Some points, one per row:
tensor([-0.5, -0.1, -0.9, -1.4,  0.1,  1.5,  2.5, -0.3, -1.5, -0.5, -1.4,  0.0, -0.2,  1.5,  1.4,  0.2,  0.4, -1.3,
         0.3, -1.5,  1.2])
tensor([ 0.8,  0.0, -1.4, -0.3, -3.1,  1.6, -0.9, -1.3,  1.7,  1.7,  0.8, -0.2,  1.5,  1.0, -0.8, -0.4, -2.4,  2.7,
        -0.7,  2.5, -3.6])
tensor([-0.5, -0.5, -0.4,  0.4, -0.2,  0.5,  1.2, -0.5,  0.0, -1.3, -0.7, -0.7,  0.1,  0.6,  0.9, -0.2,  0.3,  0.8,
         0.4,  0.5, -0.4])
tensor([ 1.3,  0.6,  0.7,  0.3, -0.3, -1.0, -0.2,  0.6, -1.7, -0.2,  1.8,  0.4, -0.8, -1.2, -0.7,  0.4,  0.2, -0.5,
         0.8, -2.2,  0.9])
tensor([-0.9,  1.2, -1.4, -0.4, -1.8,  0.4,  0.7,  0.8,  0.8, -0.1,  1.4, -1.5, -3.0,  1.4, -1.5, -0.9, -0.9,  1.6,
        -0.2, -1.1, -1.6])
tensor([ 0.7, -0.7,  2.4,  2.0,  1.4,  0.5, -0.4, -0.6, -1.3, -1.2, -1.2,  1.3,  1.1, -0.7,  1.9,  0.0,  2.5,  0.5,
         0.7,  0.4,  0.5])
tensor([ 0.2,  0.9, -0.8, -0.4,  0.0, -0.2, -0.2,  0.1,  0.8,  0.3,  0.4, -0.3, -0.4, -0.4, -0.6, -0.5, -0.7, -0.7,
         0.0,  0.0, -0.3])
tensor([ 2.5, -0.1, -0.2,  0.6,  1.3,  1.8,  0.9, -0.6,  1.7,  4.3,  2.3,  1.4,  1.6, -0.4,  1.1,  1.0, -2.7, -1.1,
         0.7,  1.1, -0.5])
tensor([-0.3,  0.7, -0.3, -0.1,  0.1, -0.2,  0.4, -0.3,  0.2,  0.2,  0.0,  0.1,  0.2, -0.1, -0.2,  0.6, -0.1,  0.3,
        -0.6,  0.4, -0.5])
tensor([ 0.0, -0.2, -0.6, -0.2,  0.4,  2.5,  2.9, -0.9, -1.3, -1.5, -1.9, -0.4,  0.2,  1.8,  2.0,  0.5,  0.7,  0.6,
         1.0, -1.1,  1.5])
10 more points follow, each with its number after it:
tensor([ 0.3, -0.2, -1.3,  0.6,  1.3,  2.1,  1.1, -0.9, -0.9,  1.0, -3.1, -1.5, -1.3,  0.1,  2.4, -0.8,  0.1, -1.6,
         0.4,  0.3,  1.4]) 0
tensor([-0.5,  0.2, -0.5, -0.1, -0.7, -1.0, -0.1, -0.6, -0.4,  0.5,  0.7, -0.3,  1.2,  0.7, -1.3, -0.3,  1.0,  1.2,
        -0.6, -0.6,  0.5]) 1
tensor([-0.6, -0.7, -0.5, -1.7,  0.0, -2.0, -0.4, -1.2, -0.8,  0.4, -0.6,  1.3,  1.8, -0.7, -0.3, -0.7,  0.8, -0.9,
         0.9, -1.9,  1.7]) 2
tensor([-0.4, -0.5,  0.0,  0.6, -0.3,  0.0,  1.2, -1.4, -0.2, -0.5, -1.5,  0.0, -0.1,  0.3,  0.4,  1.0,  0.3,  1.1,
        -1.2,  1.0, -0.7]) 3
tensor([-0.5,  0.1, -1.8, -1.7,  0.5, -4.3, -2.2, -0.2,  0.6, -3.2,  2.1,  0.7, -0.2, -1.1, -2.6,  0.9, -1.0, -1.9,
         0.9,  0.5,  0.8]) 4
tensor([-0.5,  1.3, -0.5, -1.4, -0.8,  0.5,  0.7, -0.1,  0.1,  1.1, -1.0, -0.3,  0.0,  0.4, -0.6,  0.3,  0.7,  0.3,
        -0.4, -0.8, -0.8]) 5
tensor([-0.1,  1.4, -1.4, -1.3,  0.4,  0.2,  1.4, -0.6,  1.3, -2.2, -3.5, -2.7, -0.9,  3.1, -0.4,  1.7, -0.7, -0.3,
        -0.4, -0.3, -1.5]) 6
tensor([-0.1, -0.9, -0.5, -0.1, -0.5,  0.7,  1.6, -0.4,  0.0, -0.9, -0.4, -0.6, -0.7,  0.4,  1.0,  0.4, -0.2,  0.6,
        -0.7,  1.0,  0.1]) 7
tensor([-1.1,  0.2, -0.6, -1.4, -0.1,  0.5,  0.7,  0.0, -1.2,  2.4, -2.9, -0.4, -0.8,  0.2, -0.3, -0.2,  1.1,  0.0,
        -0.4, -1.5,  1.8]) 8
tensor([ 0.0,  0.7,  0.0, -0.4,  0.4, -0.1,  0.8, -0.3,  0.0, -0.4,  0.2,  0.2,  0.4, -0.2,  0.0,  0.7, -0.3,  0.5,
        -0.2,  0.2, -0.5]) 9
Which three of these numbered points are nearest to each point below by angle, seen from the average point of the first points? Their numbers follow each, nearest first.
tensor([ 0.1,  0.3, -0.3,  0.6, -0.3, -0.9, -0.5, -0.2,  0.0, -0.9,  0.7,  0.4,  0.3, -0.3,  0.1, -0.1,  0.1,  0.1,
         0.4,  0.5, -0.4]) > 4 9 1
tensor([-0.7, -1.1,  0.4,  1.3, -0.4,  0.1,  1.3, -0.5, -0.1, -0.9,  0.1, -2.1, -1.1,  0.5,  1.0,  0.8,  0.4,  0.5,
        -0.9,  2.1, -0.2]) > 7 3 6
tensor([-0.7,  1.8, -0.8,  0.9,  0.0,  0.9,  1.9, -1.6,  0.5,  1.0, -0.6,  0.1, -0.1,  0.6,  0.4,  1.5,  1.3,  4.3,
        -1.9,  0.7, -0.8]) > 3 5 9
tensor([ 0.9,  0.5,  0.3,  0.9,  0.5,  0.1,  0.0,  0.0, -0.3,  1.4, -0.5,  0.1, -0.1,  0.0,  0.5,  2.2,  0.2,  0.5,
        -1.2,  0.9, -0.4]) > 3 9 8
tensor([-0.2,  0.2, -0.4,  0.0, -0.1, -0.6,  0.0, -0.5, -0.2,  0.3,  0.2,  0.0,  0.6,  0.6, -0.6, -0.2,  0.9,  1.0,
        -0.3, -0.3,  0.2]) > 1 2 4
tensor([ 0.5, -2.0,  0.3,  0.0, -0.4, -0.6, -0.2, -1.2,  0.0,  0.3,  0.0,  0.2,  0.7,  0.1,  0.0,  0.2,  0.4,  1.3,
        -0.3,  1.2,  0.0]) > 3 1 7
tensor([-0.1, -0.7,  0.6,  0.2,  0.0,  1.0,  0.5,  1.2,  0.4, -0.7,  0.1, -1.7, -1.2,  0.7,  0.2,  0.8, -1.3, -1.4,
         0.7, -0.7,  0.2]) > 6 0 7
tensor([ 0.1,  0.5, -0.1, -0.1, -0.2,  0.3,  0.2, -0.7,  0.0,  0.3, -1.0, -0.8, -0.5,  1.0, -0.2,  0.2,  1.4,  0.8,
         0.3, -1.5,  0.5]) > 8 5 1
tensor([-0.1, -0.2, -0.1, -1.0,  0.7,  0.3,  1.0,  0.2,  0.0,  0.3, -1.4, -1.1, -0.8,  0.7,  0.1,  0.2,  0.0, -0.8,
         0.6, -1.1,  0.5]) > 8 0 6
tensor([-0.2, -0.1, -1.6, -1.0, -0.4, -3.1, -1.4,  0.0, -0.1, -2.4,  1.7, -0.2,  0.1,  0.2, -1.6,  0.6, -0.5, -0.5,
        -0.2,  0.1,  0.5]) > 4 1 9
tensor([-0.8,  0.6, -0.4,  0.3, -1.0,  1.3,  2.4, -0.7,  0.3, -1.3, -0.3, -1.3,  0.3,  0.8,  1.0, -0.2, -0.7,  3.6,
        -1.1,  1.5, -3.0]) > 3 7 6
tensor([ 0.5,  0.9, -0.7, -0.3, -0.6,  1.8,  1.7, -1.2,  0.4,  1.3, -1.1, -1.0, -0.4,  1.2,  0.7,  0.2,  0.2,  1.2,
        -0.4,  0.8, -0.7]) > 6 5 3
tensor([ 0.2,  0.3,  0.7,  1.1, -1.3,  1.2,  0.4, -0.5,  0.3, -1.1, -0.5, -0.3, -0.6,  0.4,  0.2,  0.6,  0.1, -0.6,
         0.2,  0.0, -0.5]) > 3 6 7
tensor([ 0.3,  0.1, -0.3,  0.6, -0.4, -0.4, -0.5, -0.2,  0.2, -0.9,  0.8,  0.0,  0.4, -0.2,  0.2,  0.1,  0.0,  0.2,
         0.3,  0.4, -0.3]) > 4 9 1
tensor([-0.2, -0.1,  0.2,  0.5, -0.4, -0.2, -0.4,  0.6,  0.8, -0.5,  1.2, -0.2, -0.6, -0.2, -0.7, -0.4, -0.1, -1.9,
         0.2, -0.3,  0.3]) > 4 2 1
tensor([-0.5,  0.1, -0.9, -0.7, -0.2, -2.0, -1.2,  0.0, -0.3, -1.6,  1.1,  0.4,  0.1, -0.2, -1.0,  0.4, -0.3, -0.6,
         0.6,  0.6,  0.5]) > 4 2 9
tensor([-0.6, -0.4, -0.2, -1.1,  0.1, -1.4, -0.5, -1.1, -0.1,  0.3, -0.7,  0.5,  1.1, -0.5, -0.2, -0.3,  0.6, -0.2,
         0.7, -1.5,  1.1]) > 2 1 4
tensor([-0.5,  0.1, -0.9, -0.9, -0.9, -2.7, -1.2,  0.2, -0.5, -1.5,  1.4,  0.1,  0.0, -0.9, -1.4,  0.3, -0.4, -0.1,
         0.2,  0.5,  0.9]) > 4 1 2
tensor([-0.4,  0.4, -0.6, -0.4,  0.1,  0.1, -0.6,  0.4,  1.1,  0.1, -0.7,  0.6, -2.0, -0.9, -0.3,  0.3, -1.2, -1.2,
        -0.5,  0.6,  0.4]) > 4 8 9
